Named turns come first, each shown by rows before and after it. Which turns, in which order, take the first row of each pair that follows to the second? Write the first one first, as in the answered first pair.
Z821 (before -> after):
[ 10  -6   1 -14   1  -5  -1  -6  -6   3  10   0  -6]  ->  [  9  -7   2 -14   1  -5  -2  -8  -4   4  10   1  -6]
[  3 -11   3   3  -5  -1   4  11  -2   4  -2  -1  -5]  ->  [-1  4  5 -6 -6  4 12  7 -3  2  5  3  0]
[-14   1   8   6   3   3   7   3  -5 -10   0  25   7]  ->  [-15  -8   6  11   6   2  -3  -2   3 -10  -1  26   6]
[  0 -12  12   6   7   8   9  20 -14 -22  -2   8   6]  ->  [ -7  -1  14  -1  10  12  10   8 -12 -25   3  12  12]
Z485 (before -> after):
[ 15  27  -3  -6 -12 -16  10  -8   1   8 -14  -9 -12]  ->  [ 16  -2  -2   8 -13 -24   0   8   4   6 -23  -9 -19]
[  3  11  -3   7 -13   1   1  -1  -2   3  -9 -11   0]  ->  [  9  -8  -2  11   0  -2  -6   6   1   1  -6 -10  -9]
[ 1 -6 10  0 -3  5  4  3 -9 -9  1  3  8]  ->  [ 3 -8 11 -2  6  6  2  1 -8 -9  6  1  3]
[  0  -1   3   4  13   2  -6  -2  -7 -14   6   3   0]  ->  [ -5  11   2   1  -1   2   1  -7 -11 -14   2   2   9]
Z729 (before -> after):
[-15  -2   2 -13 -15   5  28  24 -14 -17  23   9  15]  ->  [-12  10   0 -13 -11   8  27  15 -16 -22  27   5  16]
[  1  16  -3  14 -23  14  12   8 -21   3  -3 -17   0]  ->  [ -3  15  -6   3 -28   8  15   9 -14  17  -3 -15  -4]
[ -4  -7   2   6 -13 -10   2   9   4   9 -11   7   4]  ->  [  1   7   1  20  -2   1  -1   1  -8 -11  -7  -1   8]
Z78 (before -> after):
[  2  -4   1  -5  15   2  -9 -12   9   4   9   3  -1]  ->  [ 7  3  3 -4 15  8  7  3 -8 -3 12 -2 -3]
[-18  26   1  -2   9  13  -1 -24  -2 -18   8  13  14]  ->  [-18  23  -1 -10  16  12  -3 -25   4 -12  12  14  10]
[  6  -2  -2   0  26   8 -10  -4   1  -9  11 -14 -17]  ->  [  7   5  -1  11  16  12  -4   3 -13 -20   4 -18  -9]
[-12 -11   2  -6 -13  -1   2 -10   6  -5  -1  10   9]  ->  [-11 -13   5 -15  -1  -1   7  -3   6   2   7  12  -2]
Z692 (before -> after):
[ 13  11  -5  -4  16   5 -10 -11   1   1   9 -13  -9]  ->  [  3   9   6 -17  15  10   8   3  -7  -4  17  -2  -3]
[  5   0  -8 -23  -9 -14   7   3   7  23   7  -6 -18]  ->  [ -9 -23   8 -23  -5 -10   9   9  10   8   7  14  -8]
[-10  -9   2  -6 -17 -13   8  12   3  18  -5   7   1]  ->  [ -8 -17   0   3 -15 -16  -4   6  10  14  -9   7   2]
[-12 -10   2   4 -10 -14  -4 -16   1  12  -6  21 -12]  ->  [ -5   3  -5   1 -12 -15   0 -16  -3  20  -6  14 -16]
Then:
(two turns a pair)
[ 10 -12  -2   5 -19 -10   8  31 -12  14 -12  -7  -6]  ->  [  7  -3   7  15  -2   8  11  23 -25 -20  -2  -7   4]	Z729, Z692
[ -1  10   5 -19 -10   0   8  -2   8  11   1   4  -3]  ->  [ -3  14   4  -9 -21   2   8  -2   3   5  -5   1   7]	Z78, Z78
[ -8  -4   6 -24  -6  -9  14  -4   8  16  10  15   1]  ->  [-12   4   9 -18  -2  -1   7 -20  10   1  11  17  11]	Z78, Z821
[  4  -6  -7  20  -7   1 -16   1 -10   1  -7  -3   7]  ->  [ -3  -6  -9  11 -13  -4 -18  -9   0  10  -8   1   9]	Z821, Z78
[ -3  -9   2  15 -12  -4 -18 -12   5  -3 -16   2   8]  ->  [  9  23  -1 -13   9   2   1 -11  -3  10   7  -9  -9]	Z485, Z692
[ -5  -1  -1   9 -10  -6 -11  -3  -7 -14  -4  -7   9]  ->  [  1 -14  -4  -1  -4 -13 -10  11  -2   2   0  -9  -6]	Z78, Z821
[  0  -2  -2  13   0  -3 -19 -20   9  -5  -9  -7   7]  ->  [  7 -16  -5  11   1 -10 -14   1   8   8 -11 -11  -8]	Z821, Z78
[ -8  -6  10 -19  23  -1  -9  -3   7  15  25  16 -17]  ->  [-14  16  16  -6  21  14  -4 -14 -10 -15  26  16   3]	Z78, Z821
[ -5   0 -12 -11  -3   6  12  14   2   1  12 -22  -5]  ->  [-12   4  -7 -14   0  11  14   7   2  -8  15 -13   3]	Z729, Z821
[ 10  -7  -6   8  -4 -14 -13  -5   3  24  -4 -19 -13]  ->  [ 15   2  -7  18   3  -6 -16 -11  -5   9  -2 -25 -10]	Z729, Z729
[  2  -9  -1   4  14   6 -11   0  -1  -6   4   2  -6]  ->  [ -1  14  -2   0   2  10   2  -4 -11 -10   3   1   5]	Z78, Z485
[  8  11  -5  -2   6   4 -22 -11  12   6  10   1 -13]  ->  [  4   9  -6   7 -26  -1 -17  -1   6  11  -8   0  -2]	Z485, Z821
[-5 -6  5  5 -1 -4 -7 13  2 -4  6  0 14]  ->  [-5 -7  5 -1  6 -6 -5 15  4  0 10  1  9]	Z78, Z78
[ -2 -11 -13   0   2 -20 -12   2   5  20 -11  -3  -6]  ->  [  5  17  -8 -10  13  -7   9   7 -16  10   3 -10 -11]	Z485, Z78
[ -6   1  13   0   8   8   3  -4  -2 -17   6  -2   4]  ->  [ -9  14   9 -10  -2   5   7  -7   2  -2   4  -3   7]	Z485, Z729
[ -4  11  11  -8 -23  -3  11  10   5   2  -1  16  17]  ->  [  6 -17  13   7  -3  -2   2  28   1  -7   1  12   2]	Z485, Z78
[ -3 -18  10   7 -20  -1   0  11  -3  -5 -11   3  13]  ->  [  9  -5   7 -14  22   6  -6  -4   7   0  17   0 -10]	Z485, Z729
[  2  -9  -8   6 -19   3  -5  24 -10  -7   0 -15   7]  ->  [  2  22  -8  -9 -10  10   2   8 -12  -7  12 -17   8]	Z485, Z485
[ -7 -29   6   4  -5 -16 -20   5  20   3 -10  13  16]  ->  [  8  13  11 -15  31   8  10  13  -8 -14  23   1   3]	Z485, Z78
[  5   4  -8 -17   8  -3   5   6   0  14   2   1 -15]  ->  [ -2   9  -8 -10 -15  -5   7   6  -5  13 -11   0   0]	Z485, Z78
[-19 -11 -16  -4 -13 -12  -3   0  21  20  -7   7  -1]  ->  [-15 -29  -9  -3   8  -7   0  13  17   9   2  10 -12]	Z78, Z692
[-12   2   5  -6  -4   2   3  -1   4  -5  -3  10  13]  ->  [ -3  -1  -2  -1   3  -3 -12 -10  12   2  -3   4   5]	Z78, Z692
